In the rows, 128 means zero.
Rotation paths and how fast each direction turns (degrees a step)
Each turn is a multiple of 5 degrees from 10 to 175, or 0.
Each row of a path follows its step; steps can be skipped.
Rotation 1:
step 0: [135 123 126 124 141 128 133 123 121 126 118 135 127 126 129 114 126 121
 132 125 134 123 128 132 126 121 130 134 124 116 137 137 128 137 129 131]
step 1: [132 130 132 126 132 124 121 141 129 126 126 118 131 124 125 125 116 121
 127 125 122 127 133 121 130 143 123 127 139 131 137 132 120 125 121 134]
step 2: [130 123 131 137 125 136 132 128 126 127 128 134 127 136 117 140 137 126
 128 134 127 123 130 125 120 127 124 123 123 131 116 132 126 128 113 141]
step 3: [126 134 133 133 114 138 122 131 133 133 135 128 125 121 125 124 126 129
 135 117 132 136 134 126 131 112 138 124 127 122 129 122 128 123 127 127]
step 4: [133 128 125 136 126 126 125 130 134 139 134 129 128 127 135 134 129 139
 125 138 126 131 113 123 126 133 131 131 137 133 122 128 130 130 142 119]
step 5: [122 127 125 111 133 129 136 123 118 120 126 134 131 137 127 133 127 133
 125 122 123 132 129 128 129 120 130 130 122 136 130 128 140 134 139 123]
step 6: [128 129 123 117 137 120 135 125 131 131 131 120 128 131 133 112 138 124
 131 123 138 123 124 133 135 131 129 130 132 123 135 128 115 127 130 134]
step 7: [129 129 126 128 124 124 127 131 126 129 122 130 128 132 127 122 121 129
 128 133 124 120 131 126 128 150 116 125 121 127 131 127 134 125 112 120]
step 8: [122 134 129 134 126 126 125 121 134 124 117 126 128 122 129 143 136 115
 128 127 129 132 136 136 122 121 123 118 126 129 126 124 128 127 120 137]
step 9: [133 121 132 143 126 130 125 127 133 122 140 128 124 116 126 122 120 134
 131 130 125 126 132 138 126 119 134 132 131 116 123 128 126 125 127 121]
step 10: [131 125 133 127 128 133 117 132 122 132 116 125 127 122 129 137 124 131
 117 137 129 134 125 113 126 125 126 138 128 126 131 135 132 132 141 125]
[130 129 126 127 127 128 131 128 130 129 131 125 126 133 133 128 130 132
 129 128 128 129 127 126 129 127 131 129 125 133 131 126 131 128 128 129] => 45
[126 127 129 131 122 131 128 126 129 126 129 129 130 126 132 130 129 128
 133 130 128 131 129 127 127 128 125 129 130 127 127 124 128 127 124 129] => 65
[131 129 131 129 126 126 132 126 128 124 125 129 129 130 127 124 130 129
 126 128 130 126 130 128 130 123 132 127 131 126 126 126 127 126 128 128] => 120
[126 127 131 129 130 132 130 124 130 130 124 126 129 131 128 127 125 130
 125 130 126 126 129 124 125 130 126 128 126 130 125 126 126 126 130 127] => 130
Rotation 2:
step 0: [130 126 124 128 138 122 126 123 122 128 122 131 139 135 129 127 138 127
 120 135 128 132 132 129 115 128 135 139 129 130 122 135 116 118 121 128]
step 1: [133 122 127 120 120 141 127 132 122 131 132 130 119 123 118 133 133 131
 127 134 115 137 125 129 127 128 144 132 128 131 126 123 123 130 124 123]
step 2: [118 132 123 124 135 130 122 124 125 120 117 139 116 131 128 130 132 122
 129 125 117 128 131 134 129 115 131 125 125 129 123 126 127 114 134 129]
step 3: [136 117 130 115 132 128 126 126 120 131 126 131 138 131 122 129 141 124
 127 118 124 137 124 122 121 129 122 129 123 132 134 127 116 119 130 129]
step 4: [125 121 132 126 119 133 127 119 124 128 133 143 121 133 119 124 131 132
 127 126 112 131 130 130 136 135 126 126 122 132 120 131 132 131 116 132]
step 5: [121 131 131 129 132 131 123 129 118 128 130 124 125 142 120 123 128 126
 122 116 133 128 132 131 128 122 133 123 127 122 119 118 124 110 127 132]
step 6: [122 126 126 117 119 132 123 126 122 129 145 133 132 124 127 125 131 129
 129 115 123 131 119 129 124 139 125 131 128 134 138 119 127 124 136 127]
step 7: [121 121 135 127 124 121 115 118 130 116 126 136 130 124 126 120 121 126
 121 119 124 127 139 135 126 125 122 125 129 130 122 122 133 132 117 133]
step 8: [127 120 129 131 131 121 127 136 118 132 138 122 132 136 123 125 124 136
 129 122 124 131 135 117 121 128 122 134 133 119 119 114 122 126 130 130]
step 9: [116 137 137 126 117 132 124 126 127 117 141 139 129 125 139 129 125 137
 129 129 125 131 125 115 131 132 134 129 130 128 130 120 128 129 127 129]
step 10: [122 123 139 129 131 112 114 124 138 125 128 124 129 123 122 132 123 137
 134 121 134 129 133 127 129 115 131 122 128 130 130 121 126 125 130 129]
[129 127 130 124 130 127 129 127 129 125 128 128 127 124 128 129 129 125
 131 125 128 125 128 130 124 126 127 128 126 131 130 126 133 128 133 127] => 90
